Rows swapped in pairs by one turn or mirror: which row each one swaps with:
Muned: [  4.3 -26.2 -10.3 -16.0   0.8  -1.5  -0.4  15.6 -10.4  12.3  -5.1 -16.1
  17.9  -1.7  -1.2 -18.5  21.7  -4.3  -3.8  28.4 -12.4  16.9 -17.6   8.2
  -5.5  12.0   3.5]
vunof: [ 26.3   1.5   1.2  16.9   1.8  -9.9  -1.8   9.7 -11.6  -3.9  -1.8   0.4
  -1.5   5.2   3.2  -1.4   8.9 -17.9  -8.0   4.3 -10.6  11.8  -0.4  13.0
  33.2   7.0  -8.0]
gemak: [-25.1 -29.2   5.0   3.4  -6.8 -17.4  13.3  17.3 -10.0  24.4   4.7  -8.8
  14.4   5.1 -12.5  -6.5  14.8   3.4  -4.8  14.1  -4.1  -7.5  -2.5  -1.6
   2.5  10.7  -0.8]
Dab: [-27.2  -9.5 -23.0   9.9   2.4  -4.3 -17.4  -2.4 -16.1  12.7  -1.4 -11.7
  22.1  20.0  -2.6   3.9   7.7  -9.5  13.7   3.8  -4.1  -8.2   5.3   7.9
  16.7  -7.2   2.0]
Tur: [-25.7 -28.5   8.1   6.3 -20.4 -18.5  19.6  10.7 -21.4  18.2  -3.1  -9.3
   6.4  -9.2  -7.5 -10.0  14.1  -5.6  -0.6   3.0  -9.7   5.5 -17.3  -5.3
   0.7  12.7   1.0]
kade: [-18.9   0.3 -13.4 -31.9  -9.9 -16.8  -8.0  -9.7  -7.0   3.9  -8.0  -5.6
  11.5   1.0  -3.4 -24.3   6.1 -21.7   0.6   8.2 -12.8  -3.2 -10.0   0.0
  14.2  12.6   3.4]
Volob: [ -7.0  -4.9  -1.7  18.9  -8.2  -8.5  -4.3   7.8 -14.0 -14.7 -10.9   4.8
   6.4   2.0 -26.5  -2.3  12.0  -2.3 -12.9  10.7 -12.6 -16.0  -8.5   3.8
  36.2   1.9  -7.1]
Razu: [-24.9 -23.8  -2.3 -16.2 -15.6   2.4 -16.7   0.3  -8.8   1.3 -29.7  -6.6
  18.9  14.7   2.1  15.3  12.3  -8.9  11.1  18.2 -13.1   2.7  -7.9  -0.5
  24.1  -1.6  -7.7]
Gake: [  9.0 -20.6   0.1   9.1   5.2 -10.0  -1.0   1.6 -19.7   0.7   6.9   0.4
  -6.4   3.9  -4.5  -5.3  23.5   5.4   0.8  -4.7 -15.3   1.6  -9.1  -5.7
  -6.5  24.5  -3.9]
Saf: [-2.3 -6.5 -9.7 12.3 -2.8  0.6 -8.0 31.3 -8.3 26.2 -3.6 10.8 -1.5 -4.3
  0.1 -9.4 10.7 -1.8  8.1 13.5 -4.2 24.0 -7.6 10.1 16.0 -4.8  3.8]
Fav: [ 17.1  -2.7  -4.6 -14.4   6.2   3.4 -15.8  11.4  -5.6 -13.1 -28.7   4.2
   1.6   8.7  -3.2  -1.7  18.0 -15.2   5.4  11.0  -6.8   6.8  -5.7   8.9
  17.4  14.1 -20.5]
tupo: [ 12.0  -4.7  12.8  -5.6 -16.4  -9.5   1.1  19.6 -11.9   3.5 -18.3  -3.4
   3.6  -3.9  33.4 -13.5  11.4  -2.3  -6.1  11.3 -21.4  12.3  -8.6  -6.2
  -6.1  10.9  -4.2]
Renu: [ 22.4  -3.2  -2.7 -10.3 -11.1   8.7  -5.8  -0.9  -6.3  -2.4 -30.7  -5.4
  14.4  -1.4 -21.3  10.3  10.9 -12.4 -12.1  11.7 -13.9  -7.2  -7.4  11.1
  -8.9   4.1   3.5]
Bez: [ 19.3  -8.0  -6.9  -5.0  -4.7  -0.5  -8.5   1.9 -14.0  -9.0 -15.4  -7.6
  -0.6   1.5 -26.3  17.6   4.1   2.3  -0.2  11.9 -11.7 -11.0 -10.0  15.0
   4.7  -3.5  -3.5]
Rike: [ -3.0 -10.4  -3.5  -2.5 -11.0  -1.2  -9.7  -0.1 -15.2 -14.7 -37.5  -5.6
   6.9   3.3 -10.4 -30.8   7.0   2.4 -13.2  11.1  -9.6   4.9  -8.2  -4.3
  -9.7   2.5  -6.9]
voged: [-18.2  -3.3  -4.2  19.7 -35.0 -10.1   9.5   3.1 -12.2   7.8 -18.4  -4.2
   2.5  -2.2  30.4  -2.2   6.9 -17.0  -8.5   6.2  -5.7 -13.6  -8.2   7.1
  10.7   4.6   2.7]
leki: [ -0.2  -5.7   3.2   0.3   4.8 -10.3  -5.3   2.8  -5.7 -12.5 -30.7   2.1
  -5.1   7.3   0.5  17.6   5.7  -7.5   4.0   0.9 -15.8 -28.5   7.9   4.2
  10.4   0.3  -3.1]
dur: [-19.6 -15.7  -6.0   9.1   3.6   5.1 -17.7  -8.1  -4.5  13.2  -6.7   7.6
  19.8  23.6 -10.3  11.3  18.2 -11.0  -4.8  11.5 -15.1  19.2  -6.8  12.0
  11.3  -5.2 -12.3]
kig: [ -3.6  -6.5   9.7 -12.2  -5.8  -5.6  15.8   6.7 -13.6  14.0   3.0  -6.9
 -11.8   2.7   2.2  -2.6   3.4   1.8  -5.3   6.6  -1.8  -2.1  -3.6  14.3
 -13.3  24.9  -5.3]
bul: [ -0.2  -0.9   2.9  17.6 -23.2 -10.5  10.4   3.4 -19.7   8.9 -27.1 -15.7
  -7.3  10.7   0.8   9.0   7.3 -25.6  -0.5  21.0   1.3  15.0   4.0  -0.3
   5.1   6.2  14.1]
Guriv: [-20.0  -2.9   8.0   4.7 -11.7   5.1  -4.1  19.1 -23.4 -13.2 -13.0 -15.2
   4.3  -1.4  -9.9 -18.1   4.7  -5.3  -9.2  12.1  -9.6  -3.1 -10.2   7.4
 -19.7  15.3  -6.7]
sofe: [ -9.4 -17.4 -11.1  -2.9 -30.3  -6.4  14.5   0.6 -19.4   3.5 -35.3 -12.4
  14.6  -9.0  10.5  -0.4  23.6 -12.1  -3.7  31.4 -20.5  -1.9 -13.5  -8.7
  15.1   2.9   3.2]
fir: [  2.1  -8.4 -15.1   4.7  -9.7 -22.0  -8.1  -2.5 -38.4   6.2   3.7 -12.2
  17.9   6.4   9.2   4.5  -3.8 -22.2   5.7  -3.1 -18.5 -10.4  -4.4  -2.1
  14.5   1.6   7.9]
nelis: [-25.9  16.6   2.1  -4.4  -4.1   0.2  -6.9  -4.2  -7.9  -0.8  -4.3  -9.9
   6.7  -9.6  -3.2   3.3   4.0   1.4 -14.3  -0.4  -7.8  -6.6 -19.6   9.2
  -1.9  16.8 -15.0]
Mopi: [  8.3  -3.1  -2.1   4.0   0.6   5.6  -6.8   4.0   8.1  10.6  -0.4 -13.3
   7.6   3.9 -32.2  -9.8  -2.1 -15.9  -6.4  14.8 -11.5  -3.7  -3.2  10.5
  -0.1  -5.4  -8.1]
neb: [ -6.4   0.4   4.4  -6.1 -17.2   2.8  18.7  19.6 -17.1  19.8  -1.1  -6.8
   5.9  -3.4  16.0   6.4  17.4  -2.9 -18.5   1.8 -10.4   4.4 -20.2   1.3
  -0.2  25.4   0.2]
vas: [ -2.5   1.3   1.0  15.8  -5.8   3.7   6.6   1.1 -22.9 -27.1  -9.0   1.0
   6.5   0.8  -4.7 -20.3   5.7 -28.2 -11.5  16.8 -16.3  12.7  -1.9   5.7
   5.6   3.8  -8.3]
vador: [  3.6   0.7  -5.7  15.8 -12.8  -2.5  -6.1  12.2 -13.6  25.8 -11.1  -5.5
   0.7   3.4  35.7   3.4   2.2  -0.8  -4.5  13.4 -11.6 -11.1 -11.2  -9.5
  20.5   3.3   0.9]
Gon: [ -5.0  -9.2   3.1  29.4  -5.9 -13.5   5.0 -12.1  -5.6  10.7 -23.9  -8.2
   4.0  -3.6  17.6 -23.4  12.3   2.6  -9.6  12.7 -17.6  -2.2 -10.0  -1.8
  -2.0   2.8  -2.8]
Retel: [-15.3  -7.6 -26.9  -0.7   5.8   8.1 -25.5  -3.6 -13.5  -5.4 -18.2 -13.7
  12.2  17.4  10.3  14.0  12.5 -13.2   2.9   9.3   0.2 -13.0 -11.7   4.2
  20.8   6.1  -2.1]
gef: [  5.7  -6.8  11.4  -5.0  -6.7  -2.4  -0.8  11.0 -13.4  17.0 -10.9  -5.2
  -2.6   1.9   9.9   9.9   2.1   1.5  -5.7 -13.3  -3.9   7.6  -1.0   6.1
  -9.6  29.6  -0.6]
Buna: [-13.4  -9.9 -20.6  -5.6  -3.7   4.1  -9.5  12.3 -13.7  10.4 -16.4 -32.0
   3.3  -2.8  22.8   3.7   5.7 -12.2  -6.0  19.1   6.4  -9.2 -17.6  12.9
   9.2  14.3  10.8]
garad: [-26.6  -9.0  16.3 -18.7   1.0  -1.3  -2.0  10.9  -6.6 -15.2 -19.6  -3.1
   5.9   2.3  14.0 -12.1   9.6  -5.8   1.0  15.8  -7.6   5.8  -5.3 -16.2
  25.4   4.6   3.2]
lesev: [-22.5  -1.4  -2.2   3.2  -7.8  -5.4  -0.5 -11.8 -18.9  -0.8  -9.5   2.3
   7.9   2.3  13.8 -33.6  14.4  -0.1   0.2  11.4 -20.0 -21.1   2.4  -2.3
  11.3   1.5  -1.2]
Der: [-11.4 -10.2 -18.1  14.0 -16.9  -5.0   6.6  18.9 -15.6  -5.1  -1.4  -6.0
  18.0   2.9  11.0  11.2  13.1 -22.0  -7.5   9.1   2.5  -3.4  -7.8   4.0
   6.7 -20.0  23.3]
Rede: [  3.8 -11.1  -1.9  -3.6  -0.4 -15.7   1.5 -14.3 -12.5  14.1  -9.2  -2.7
   8.3  -3.5  -5.8  27.0  17.1   0.2   4.9  13.7 -13.2 -19.7   1.9  -6.7
  -1.1  -8.3   4.7]
poku: [  9.1   0.6 -18.4  -2.9  -2.9   2.4 -14.9  14.7  -1.0   2.7 -24.3  -5.9
  11.4  20.6  -3.5  20.9  18.4 -29.2  -3.1  18.2  -5.1  14.6 -10.8   9.8
   9.1   2.6   3.6]
deguv: [ -2.5 -20.1 -32.8  -9.2   4.2   1.5  -5.8   6.3 -14.6   1.6 -11.8 -21.7
  19.5  21.5  -1.1   1.6  19.3  -7.4   0.4  14.3 -21.9  -0.1 -18.9  -8.2
  27.2  11.8  -7.0]
dop: [-31.8 -14.8  -4.2  12.9 -24.5 -11.5  19.0  14.2 -25.8  16.8   1.4   2.5
  10.5  -0.1   1.0  -8.3  11.0  -6.0  -9.5   9.5 -11.1   9.6  -2.1  -7.5
  -3.1  -4.4   5.3]
lotu: [-13.2 -26.2  10.7  -7.0  -1.3 -16.4 -16.5  11.0   1.8   5.5 -22.0   4.3
   9.4 -12.4  -6.1  13.2   9.4   4.2  10.9   5.2 -11.1   4.8   2.8   5.0
  -6.8  -7.6   2.5]
kefip: [  7.4  -9.4   2.5 -22.7 -15.8  -1.5  -2.6   1.7 -11.3  -8.5 -11.1   7.1
  10.4   3.8  23.9   4.9  14.7  -7.2   0.0   7.7 -19.7 -10.7   8.2  10.0
  27.4  -8.0 -10.2]
gufid: [ -8.1 -30.2 -11.2   2.0   2.3 -17.6  -7.2  10.6  -8.6  14.2  -7.3  -3.0
  -0.1  -0.5  -5.5  -5.2   9.3  -7.2  12.6  15.1   1.1  29.4   6.1  -2.9
  -2.4  -3.9  13.2]
nos: [ -3.5  -6.6   3.1  -5.8 -15.4  -0.9  -0.9  -8.8  -8.6   5.6 -19.9  -0.9
   1.8  -1.2   3.5 -36.1  13.8  -4.2   3.3  10.9 -16.9  23.8  -6.0   4.3
  33.6   0.5  -3.3]
loros: [-15.2   1.0  12.3  19.2   0.4  -0.9   5.0   3.9 -13.8 -14.8 -20.7  -0.9
   3.1  -2.3  -0.1   6.3  12.2 -27.1 -17.9   7.2  -8.4 -10.0  -8.6  15.7
 -12.0  14.6  -2.8]
ler: [  1.8 -16.0   0.5   4.7  -3.8 -18.0  -8.0  10.4  -6.4   2.7 -13.1   8.5
  -8.1  13.6 -16.6  13.0  16.0 -10.1  11.5   3.8  -1.8  -4.4  19.4   1.7
   1.2  -7.9   6.8]
tud: [  1.4  -0.7 -10.0  -0.7 -16.8  -8.0   5.8  12.3  -4.5  25.9   4.4   0.8
  -2.7   4.0  21.2 -21.9   0.3  -6.5 -13.7   8.1 -23.4  -5.3  -3.1  -3.2
  25.2   1.7  -3.0]
buro: [ 15.0 -11.4  -7.9   3.6 -10.1  -1.0   0.5  27.0 -20.8  23.9  -5.1  -7.5
   3.3  -3.8  18.9  -6.9   8.2 -12.9   0.4  14.5  -1.4   1.3  -5.3  12.4
 -18.9   6.4  -0.3]
boz: [  2.5   1.2 -16.0 -10.3   9.5   8.2 -23.0  13.2  -2.3   0.0 -10.2  -7.0
  18.8  16.7  -5.5  -7.6  18.8  -9.2   5.1  -2.6   2.4   3.4 -21.8   6.0
  13.2   7.8 -12.2]
mika: [-24.6  -0.3  -3.8  -0.3 -24.4  -5.5  -2.1  12.4  -8.5  13.7 -10.8  -4.5
   7.2   4.3  13.3  17.1   4.6 -14.8  -1.9   3.1  -9.9  20.7  -1.9   6.1
  38.3   7.6  -7.6]
fugak: [ 22.5  -2.5   5.6   4.4  -0.2  -3.2   0.4   7.6 -17.6  21.3  -1.5   1.1
   7.9   7.3  20.3 -18.7  16.6 -11.8   2.4  12.3  -9.1 -17.6  -5.5  -8.7
  -1.8  -0.8   2.8]
Folet: [ -1.0 -18.6 -16.1  18.5 -14.6   1.9   8.0  -0.1 -31.5  14.8  -4.0 -19.2
  18.0  17.5   2.7  -2.6  16.0 -19.9   5.8  12.7  -6.4  22.5 -11.1  11.4
  16.8  -1.5  10.3]
veku: [-21.2  -6.7 -10.7  20.0   0.3   0.1  -0.7  14.2 -19.6  -7.7  -1.2  -0.9
   8.6   4.9  16.0  17.8  10.9 -14.3  -3.3   5.1  -3.1  15.1  -4.1 -11.3
  28.8  14.8  -1.9]
fufuv: [-12.9  -3.4  -3.0  -0.8  -6.1  -1.3 -10.1  -3.3  -2.9   9.4   3.0  -0.6
   9.1   4.5 -36.8   5.9   4.9 -11.0  -5.4  16.5 -11.1  21.3  -5.8   3.5
  21.4   4.9  -0.7]
rav: [ -6.0  -6.0  -8.3 -19.4  -3.7  -5.4  -5.2  -5.5  -1.2   8.0  -5.7   6.0
  -4.4  -0.3  16.5 -19.8  18.7  -8.0  -8.2  15.4  -8.7 -20.7  -4.1   0.6
  32.3   5.7   3.5]
figur: [ -8.5  -5.3 -21.7 -20.1  -8.6  10.7  -2.9   4.3   5.3   1.0 -19.3  -4.2
  26.9  19.9   9.0   2.2  25.3  -8.3  -3.6  17.3 -14.7  -5.4 -16.5   0.8
  16.9   2.3 -20.4]
donep: [ -7.7  -5.9   2.4  -8.7 -15.9  -2.8   0.1  -1.6  -5.8  13.2  -4.4   0.1
  10.1  -0.5  33.9 -17.1   5.2  -2.9  -3.0  12.7 -15.9 -21.3   5.3   0.7
   2.7  -7.6  -4.9]
gegiv: [ 17.8  -1.1  -6.3 -11.6  -5.2  -0.5   1.9   8.6   0.8   5.2 -29.3 -10.0
  13.3  -0.8 -15.5  21.3  11.5  -4.9  -3.1  13.1 -15.6  -1.6 -11.7  -7.1
  27.7  -6.5  -0.2]
suri: [-11.4  -9.9   3.7  11.8 -13.6 -10.0   2.1  -0.1 -12.6  -4.5 -17.5   1.5
   4.3   0.1 -33.8   6.8   8.8 -22.8  -5.3   4.2 -12.4   2.0 -11.8   0.8
  34.4  -5.2  -6.0]
dasi: [ -4.4 -16.1 -19.4   0.6  -3.1   1.4  -7.9  10.9 -22.4   5.6   6.4 -29.0
  29.9   9.7  15.2   6.5   2.3  -7.8   0.8   6.5  -9.3 -15.0 -10.5   5.2
  19.3  -2.1  -3.7]
tuluk: [-22.0  -6.5  -5.8   9.0  -2.4 -12.0   1.1   0.1 -11.8 -12.4 -30.4  -5.4
   7.3   6.5 -24.0   2.2   9.2 -11.9  -0.4  11.5 -13.1   8.8  -3.5 -15.0
  32.1  -3.1  -4.2]
refa: [ -0.5 -14.0  -1.8  12.8  -4.7  -5.9  -7.1   6.1 -22.6  19.3  -6.9   6.9
   2.3  28.0  -1.5   6.3   3.8 -16.9  -7.1  -2.8   3.7  13.1  16.5   2.0
  -3.9  -0.1   2.4]
Lum: [  6.2  -9.2  -4.4  11.5   7.3   4.8  22.0  12.1 -18.8 -11.7 -21.1  -8.0
  17.4  10.0   0.6 -17.3  26.0 -15.0   5.2  24.2 -14.7   7.3  -6.5   0.4
  12.8   8.1 -14.3]
bipu: [-14.3 -14.3 -12.2  -4.1 -17.0  -3.2  10.3   8.7   4.9   3.7 -16.0   0.7
  20.2 -16.4   4.0 -16.2  12.3 -11.5  -5.1  33.2 -14.7   1.3  -3.0 -14.8
  11.2 -16.8   3.9]
Vam: [-14.9  -9.2   3.6 -14.9 -31.9  -3.3  -5.1   9.8 -16.2 -13.9 -21.2   0.7
   8.2   4.2  -5.9  -3.8  16.0   2.2   4.1   9.4 -15.2  31.5  -6.4   4.4
   2.7  -1.4  -7.0]
kal: [-27.1  -8.7  -2.5 -10.3  -8.0   3.8  -6.7  23.3 -11.1   9.4  -9.6  -7.5
   6.3  -0.7   4.5   2.9   3.4  -3.2  -5.2   6.7 -12.6 -20.3 -10.3  17.5
 -21.1   7.6   2.4]
lupi: [  3.8 -11.5  -0.9  19.3 -16.9 -21.1  25.3  -5.2 -17.8   0.3  -0.5 -14.0
   8.5  -8.9  -1.5 -11.4  13.8   0.4  -7.9   6.6 -16.6   6.4  -6.9 -11.3
  -3.5  15.0   1.6]

Swapped with Tur: suri
Swapped with fir: kade
Swapped with tuluk: dop
Swapped with dasi: rav
Swapped with nelis: Rede
Swapped with fugak: boz
Swapped with kal: leki
Swapped with Fav: buro
Swapped with ler: Guriv
Swapped with gemak: Volob
Swapped with Bez: kig
Swapped with Vam: bul

